0: [117 187  97  87  49 121 196 119]
1: [103 105 102 122 146  98 144 156]
2: [119  98 135 107 163 132 136  88]
3: [128  70 242 156 255  90  13 164]
4: [214 173 119  80  18 147 113 131]
5: [179 180 138 173 127 136 162 158]
6: [ 89 154 169 178 110 158 164  99]
7: [102 118 140 156 150 131 215 123]
8: [162 168 142 169  68 153 105 161]
9: [115  89 173 138 255  86 135 151]
10: [181 154 163 133 151 109 100 155]
11: [163 179 137 108 214  97  65 159]
12: [ 98 136  80 115 181 128  99 154]
13: [119 140  62  70 140 142 162  69]
14: [158 175 108 110  81 152 129  67]
15: [ 66 148  52  88 103 134 137 105]
16: [150 234 127 133  50 132 147 180]
17: [ 85  72 138 147  40 148 191  89]
18: [102 110  51 112 175 113 118 142]
19: [109  67 188 180 139 121 134 183]
20: [116 107  66 114 107 122 110 139]
21: [ 87  21 146 130 217 104  62 121]
22: [105  95 215 169 223 122 115 100]
23: [141 159 153 149 149 114 108 176]
24: [149 117  77 103 119 129 181 147]
25: [170 137  93  99 105  92 116 140]
26: [117 102 201 170 110 122 180 137]
27: [197  85 141 106  79 100  74 215]
28: [132  65 236 153 255  87  15 163]
29: [ 69  68  66  84  12 180  41  95]
30: [137 167 146 147 131 115 112 180]
31: [128 110 110 113  15 141  89 165]
32: [129 139  85  96  57 140 112  87]

[140 109 160 132 196 130 160  60] 2
[ 82 170 110 144  65 133 193 117] 0
[ 97  72  91 121 108 146  82 144] 20
[ 76 174 104 143  62 140 192 113] 0
[144 126  54  93 106 135 186 148] 24
[ 73 155  48  88  98 135 140 111] 15
[ 92 132  85 120 180 133 105 147] 12
[113  94 217 168 220 119 116  99] 22
[ 93 157 155 176 104 164 164  97] 6
[135 156 126 120 172 126 148  88] 2
[100  96  95 101  60 137 144  64] 32
[185 182 141 177 132 133 161 163] 5
[128 110 114 112   6 143  87 160] 31
[116 140  57  68 140 141 170  69] 13
[147 106 131 133 174 160  71  86] 2
[165 170 143 119 128 145 116  89] 14
[ 96 110  52 121 175 118 119 137] 18
[152 128 137 171 143 113 231  91] 7
[119 114  73 119 103 126 114 147] 20
[ 69  75  64  82   8 178  43 100] 29
[103  49 186 124 255  75  99 194] 9
[102 120 138 156 149 129 219 125] 7
[128 105 100  78   6 142  93 144] 31
[127 111 101  78   2 140  93 148] 31
[122 137  55  66 129 146 162  71] 13
[145 233 126 129  45 130 140 182] 16
[ 84  19 148 135 212 104  69 120] 21
[166  53 216 161 182 141  90 106] 22
